128 stands for zero in the data rows.
Here are some points:
[105 105 104 181 171 137 114 168 137 108 108 109 103 146 140 112]
[147 170 110 109 110 107 226 107 106 109 109 208 106 108 108 108]
[110 111 187 112 112 112 112 164 176 112 112 110 187 110 111 112]
[115 114 181 117 118 116 117 140 172 118 117 116 155 118 117 117]
[115 114 114 127 127 156 116 122 159 122 120 120 134 142 137 121]
[121 121 119 123 124 125 127 119 119 124 124 122 211 122 123 124]
[211 186 110 113 114 114 115 110 111 113 113 195 108 111 112 113]
[117 117 115 129 130 156 121 117 131 128 122 116 118 155 153 124]
[122 134 129 114 113 112 218 118 110 114 113 111 200 113 113 114]
[109 109 109 155 162 196 113 107 109 145 180 110 110 110 111 113]
[110 109 108 127 132 171 110 107 108 129 162 111 228 110 111 113]
[109 110 108 115 115 115 112 128 181 112 113 112 110 150 157 200]
[103 103 101 151 154 196 101 103 101 127 158 105 104 160 160 121]
[110 109 171 114 115 111 112 183 185 112 111 110 167 112 113 112]
[216 202 106 111 111 110 110 107 106 112 109 217 108 107 108 109]
[ 98  97  97 210 215 184 157 120 100 100 100  99 173  99  99  99]
[164 140 103 108 110 105 105 106 103 195 224 106 107 132 131 109]
[118 117 115 135 135 166 119 116 114 123 131 118 184 118 117 121]
[186 156 110 115 115 114 214 129 114 114 114 114 112 112 113 116]
[224 198 113 116 116 113 116 109 113 116 115 139 116 116 113 115]
[115 114 119 151 146 126 118 110 112 127 148 198 115 116 116 117]
[150 123 101 107 105 105 102 104 103 169 123 104 101 159 167 227]
[111 110 192 114 113 111 118 175 141 113 113 110 193 112 110 112]
[109 109 202 113 112 111 255 113 108 111 111 128 108 111 110 111]
[119 118 166 122 126 121 158 148 124 122 121 121 122 121 119 120]
[116 116 114 128 124 153 117 113 116 181 147 119 133 125 126 120]
[115 114 150 127 125 117 116 112 113 126 148 221 114 116 116 118]
[128 139 126 118 121 117 199 116 114 118 118 117 163 118 117 118]
[115 119 182 114 115 114 144 175 126 114 114 163 111 113 114 115]
[103 103 104 107 111 106 106 198 184 107 105 103 105 145 146 215]
[ 98  97  97 242 242 170  97  96  96 100 100  98 220  98  99 100]
[234 186 112 117 114 114 113 115 127 129 117 117 108 116 115 114]
[105 104 103 144 157 222 104 124 194 110 107 106 123 119 117 109]
[ 99  98  98 177 189 252 100  99 115 107 102 100 210 100 100 101]
[113 115 114 118 125 134 115 112 114 123 133 113 109 183 177 150]
[104 103 103 104 112 107 103 100 101 144 118 107 101 245 233 164]
[200 213  99 100 101 100 129 153 113  99 103 102 100 160 159 115]
[100  99  99 211 203 146 133 143 110 102 102 101 193 102 103 102]
[119 119 117 126 121 142 123 113 119 132 153 120 143 140 137 124]
[115 114 207 115 116 115 115 110 112 202 153 116 113 114 115 116]
[158 186 117 115 114 114 113 110 112 114 115 229 112 112 113 113]
[127 132 144 121 123 120 121 117 117 122 121 202 121 119 119 120]
[111 111 184 116 115 113 121 207 163 115 113 111 130 113 112 113]
[108 109 195 110 110 108 109 152 189 110 109 108 206 108 108 109]
[107 107 199 110 109 109 108 106 105 159 212 187 106 108 108 109]
[207 182 108 112 113 110 129 176 130 109 112 111 116 111 111 111]
[146 178 114 108 107 105 106 123 205 108 106 105 218 107 107 107]
[113 113 230 114 112 112 134 198 134 114 113 114 112 112 112 113]
[143 167 125 115 115 115 113 135 197 117 117 116 125 115 116 117]
[136 152 130 120 119 118 119 115 115 119 119 218 116 118 117 118]
[162 178 114 117 115 117 178 115 113 119 117 137 116 115 116 121]
[114 114 113 119 123 126 116 118 179 118 116 114 125 169 159 125]
[103 103 103 230 217 140 105 100 101 106 105 104 216 106 105 105]
[148 130 106 109 111 112 114 186 160 110 108 224 106 108 106 110]
Here are 24 more points, each followed by its number:
[111 111 167 118 116 114 197 138 114 114 114 112 184 112 113 114] 0
[115 114 153 122 121 118 118 189 188 118 116 116 113 117 114 115] 1
[ 89  88  88 216 209 147  92  87  89 163 220  89  92 142 137  99] 2
[112 109 109 112 113 112 109 109 111 200 143 110 109 135 137 220] 3
[123 122 127 162 155 131 121 117 120 125 124 129 124 122 124 123] 4
[158 140 113 118 120 114 185 134 115 118 117 153 116 116 116 115] 5
[120 120 179 120 121 118 120 116 116 120 119 203 116 119 119 121] 6
[176 201 103 105 104 103 231 105 101 105 105 194 103 103 104 105] 7
[124 120 147 134 128 124 123 122 123 153 132 124 122 123 124 125] 8
[103 101 101 122 126 186 102 102 103 117 146 105 105 200 202 126] 9
[103 103 234 105 104 103 103 129 207 104 103 103 238 103 103 104] 10
[101 101 100 146 159 190 102  95 101 127 161 104 100 161 161 140] 11
[125 139 139 118 117 117 118 112 112 155 204 128 116 116 116 117] 12
[118 116 112 118 118 122 116 106 113 119 117 119 117 188 189 159] 13
[121 121 119 123 123 126 123 120 118 126 133 123 209 120 121 122] 14
[120 118 122 175 167 136 125 116 118 123 123 121 119 120 123 121] 15
[ 86  85  85 220 214 165  85 142 156  86  87  88  84 161 160 144] 16
[215 220 107 113 113 111 109 107 109 111 112 181 110 110 110 111] 17
[108 108 106 114 114 121 107 113 104 109 108 108 108 188 193 238] 18
[ 85  85  85 216 217 193 112 134  97  87  87  86  84 167 167 144] 19
[112 111 110 127 130 163 113 125 172 114 114 112 208 111 112 114] 20
[117 116 115 118 120 119 117 120 151 121 119 117 246 116 118 118] 21
[112 111 110 118 119 139 113 120 179 115 114 113 245 113 113 113] 22
[114 113 183 117 118 115 115 113 112 123 141 227 113 114 114 115] 23
Which of these numbered points is nearest to each point below by angle, seen from the average point of the first points? Its number follows each.
[106 105 104 113 110 110 103 104 138 113 108 108 104 239 229 153] > 13
[106 107 207 109 109 108 112 181 157 109 108 107 207 107 108 108] > 10
[118 118 117 138 144 177 119 117 117 123 129 122 139 125 126 121] > 11
[126 145 133 109 109 107 106 126 208 109 108 108 227 109 110 109] > 22
[ 99 100  98 146 152 231  99 130 210 103 101 101 109 134 132 105] > 16
[125 141 124 110 110 109 109 175 183 109 109 109 208 109 108 110] > 22
[104 104 104 212 205 148 107 104 103 131 165 137 104 105 107 107] > 4
[116 114 134 124 123 117 120 172 150 117 116 117 179 115 117 118] > 22
[107 107 106 162 165 193 185 113 105 109 110 107 112 128 128 113] > 19
[115 116 114 139 143 180 116 111 117 141 124 165 114 117 117 118] > 11
[200 185 110 113 112 117 114 110 112 117 114 192 111 115 112 113] > 17
[ 88  86  87 202 193 155  86  88  87 200 173  86  87 155 156 119] > 2
[ 99  98  97 236 232 161 226  98  98 101 100 100 102 100  99 101] > 15
[101 100  99 137 145 215 100 180 181 103 104 103 112 129 131 109] > 16
[115 115 114 139 140 191 119 114 114 118 118 118 179 119 119 118] > 20
[112 112 148 119 120 114 112 110 110 139 177 226 112 112 113 114] > 23
[104 103 103 196 205 177 107 158 152 106 106 105 108 107 106 106] > 16
[110 109 108 124 123 160 108 107 107 111 113 110 108 157 159 233] > 18
[108 107 120 143 136 116 109 175 253 110 110 126 107 110 109 109] > 1
[103 102 103 133 133 192 107 107 103 107 112 104  99 203 194 147] > 9
[114 115 175 117 119 115 116 113 113 207 162 120 111 115 116 118] > 8
[117 116 142 126 124 119 121 120 152 121 120 118 195 120 119 119] > 21
[177 151 112 116 112 116 208 129 114 118 117 116 116 116 114 116] > 5
[108 107 106 126 131 175 108 115 175 111 110 108 240 109 108 109] > 20
[116 116 116 120 122 119 194 137 118 120 119 118 117 123 125 169] > 5
[174 146 108 112 112 110 108 115 158 114 111 110 237 111 111 112] > 21
[117 118 171 117 117 117 116 113 113 138 173 177 115 115 116 116] > 23
[110 109 108 113 113 114 112 109 108 138 190 111 255 111 112 112] > 14
[ 97  96  95 102 100 102 100  95  96 253 168  97  91 177 174 205] > 3
[111 110 200 113 113 112 112 129 178 113 113 112 197 112 112 112] > 10
[107 106 105 161 169 213 108 104 105 116 132 108 192 107 108 108] > 20
[120 121 238 121 121 120 121 117 117 121 121 128 120 121 120 121] > 6
[119 117 196 122 120 119 120 116 120 144 128 119 131 127 128 120] > 8
[118 128 135 108 109 108 110 162 201 109 109 108 219 108 108 109] > 22
[114 113 113 118 118 118 243 126 114 117 118 116 114 121 124 161] > 5
[186 214  99 102 101 101 239 109  99 101 101 196 100 101 100 100] > 7
[111 113 111 214 204 160 115 110 111 115 115 117 112 112 115 114] > 15
[114 111 112 130 137 175 118 113 126 130 119 116 112 127 127 181] > 11
[108 107 107 196 195 156 109 108 108 113 115 186 108 110 109 111] > 4
[162 200 123 121 117 116 116 117 112 118 117 164 117 114 117 118] > 17
[105 105 106 111 111 113 106 105 110 136 121 111 103 225 230 152] > 13
[111 114 211 112 114 111 110 107 111 155 124 111 113 165 158 120] > 8
Here are 24 other points, each followed by its number:
[119 118 182 122 120 120 121 117 119 162 135 120 135 119 119 120] 0
[104 103 103 255 236 164 105 101 112 118 109 105 118 104 106 105] 1
[108 107 107 112 110 108 114 199 210 112 111 111 105 125 126 184] 2
[ 96  95  94  99 104 105  97  92  94 255 236  95  95 130 132 203] 3
[105 104 102 193 192 181 136 134 109 107 107 105 149 108 107 108] 4
[111 112 110 116 117 113 115 112 118 151 126 113 113 148 146 226] 5
[110 109 109 200 209 200 113 108 109 112 116 111 110 111 111 112] 6
[124 123 121 127 127 140 123 118 124 126 126 122 145 138 138 126] 7
[169 178 110 114 113 112 192 112 110 114 112 165 112 112 111 113] 8
[109 107 108 196 188 137 109 107 107 140 182 109 120 112 109 110] 9
[108 107 106 110 108 112 107 142 210 110 110 106 103 151 150 207] 10
[119 119 118 125 121 129 123 114 117 146 173 120 125 140 138 124] 11
[111 110 149 123 121 113 230 143 113 114 113 111 161 111 112 112] 12
[ 88  88  87 217 205 175  96 160 125  90  90  91  87 144 147 157] 13
[101  99 101 107 105 107 110 171 181 101 103 106  99 191 204 161] 14
[108 108 107 153 160 204 120 166 130 111 110 109 133 110 109 110] 15
[112 110 109 128 132 166 113 109 109 114 114 114 109 155 160 194] 16
[107 105 105 128 131 176 107 106 105 139 185 108 221 109 108 108] 17
[115 114 113 137 145 179 116 116 115 140 125 113 117 143 141 120] 18
[143 165 115 112 112 111 192 127 111 110 111 201 107 111 109 111] 19
[115 115 114 126 123 144 168 135 117 119 119 116 188 116 118 118] 20
[205 161 111 118 114 115 117 110 114 116 116 117 130 145 139 120] 21
[114 113 113 175 178 137 116 109 111 125 142 156 115 114 114 117] 22
[111 111 112 118 113 120 115 108 110 185 204 115 113 127 127 160] 23
The same question for these:
[118 117 126 148 139 125 117 117 125 134 124 178 123 120 118 119] > 22
[212 185 103 108 107 106 231 112 104 107 108 106 138 106 106 108] > 8
[113 112 130 128 127 117 165 145 119 116 115 114 202 115 115 115] > 20
[113 110 110 189 193 202 114 111 112 114 117 115 110 112 114 113] > 6
[253 210 108 110 113 112 113 106 108 112 113 112 148 110 111 110] > 21
[101  99  99 176 187 196 103  97  99 200 171 112 100 102 103 103] > 9
[116 115 178 121 120 118 213 124 115 119 117 117 124 116 117 117] > 12
[ 98  97  97 142 148 224 111 207 143 101 101  97 102 139 136 107] > 15
[106 105 107 180 194 214 110 105 106 114 122 108 114 129 125 111] > 6
[103 102 100 107 107 111 103 101 102 205 255 106 103 120 121 181] > 23
[115 114 114 133 136 162 120 112 112 133 157 116 176 117 116 118] > 17
[102 102 101 142 143 206 106 100 102 105 104 107 101 191 193 144] > 18
[121 124 121 126 126 136 129 121 122 129 126 125 140 141 138 125] > 7
[116 115 114 120 119 117 113 127 187 117 119 116 115 132 135 187] > 10
[112 112 194 115 115 113 220 116 110 114 113 112 162 113 113 114] > 12
[108 108 108 112 110 111 110 106 109 160 240 110 116 165 156 118] > 11
[193 188 109 111 114 109 199 120 110 112 113 113 124 109 111 112] > 8
[103 104 104 110 108 104 106 173 173 106 105 102 107 194 187 162] > 14
[ 98  96  97 100 100 102  99  98  98 255 203 100  98 130 134 206] > 3
[119 120 219 120 121 120 119 116 116 121 121 159 118 119 119 120] > 0
[116 117 232 118 119 118 119 119 150 121 119 132 115 117 118 117] > 0
[ 97  96  96 198 213 255  99  97 111 106  99  99  96 111 112 162] > 6
[104 103 102 134 139 205 104 100 101 105 106 104 104 156 158 224] > 16
[121 120 126 168 164 131 123 121 119 123 125 120 121 120 122 122] > 1
[114 111 111 138 144 180 156 141 116 114 116 113 127 127 123 116] > 15
[108 108 143 120 118 112 255 109 107 110 110 110 156 115 115 111] > 12
[110 109 109 111 112 113 117 221 163 113 111 110 109 126 126 189] > 2
[123 123 120 126 120 129 121 124 122 128 126 123 127 155 152 129] > 7
[115 114 117 157 152 127 118 112 115 119 123 217 115 115 115 116] > 22
[ 92  92  91 215 222 170  94  92  92 195 141  93 175  95  95  94] > 9
[109 113 168 108 109 108 108 104 105 220 255 108 107 107 107 108] > 23
[ 96  95  93 241 222 161  91  93  93 100 107  93  94 175 176 117] > 13
[202 176  96 100  98  98 142 134 102 100 100  97  96 159 166 181] > 21
[111 110 111 115 119 126 113 108 108 152 179 111 109 170 164 142] > 11
[113 112 108 111 115 116 108 109 116 141 120 112 109 152 159 247] > 5
[114 114 255 116 117 115 116 112 117 144 124 115 137 115 115 116] > 0
[110 110 109 167 178 238 111 109 109 113 115 112 132 111 112 112] > 6
[102 106 171 101 101 100 100  97  98 232 255 100 165 102 103 102] > 23
[137 161 118 110 110 109 194 130 110 111 109 219 108 107 108 109] > 19
[ 95  94  91 128 143 221 106 171 122  97  94  92  88 181 184 141] > 18
[122 128 142 118 118 116 150 152 121 118 117 117 178 117 115 118] > 20
[177 189 111 115 115 114 214 112 110 114 111 112 120 112 111 112] > 8
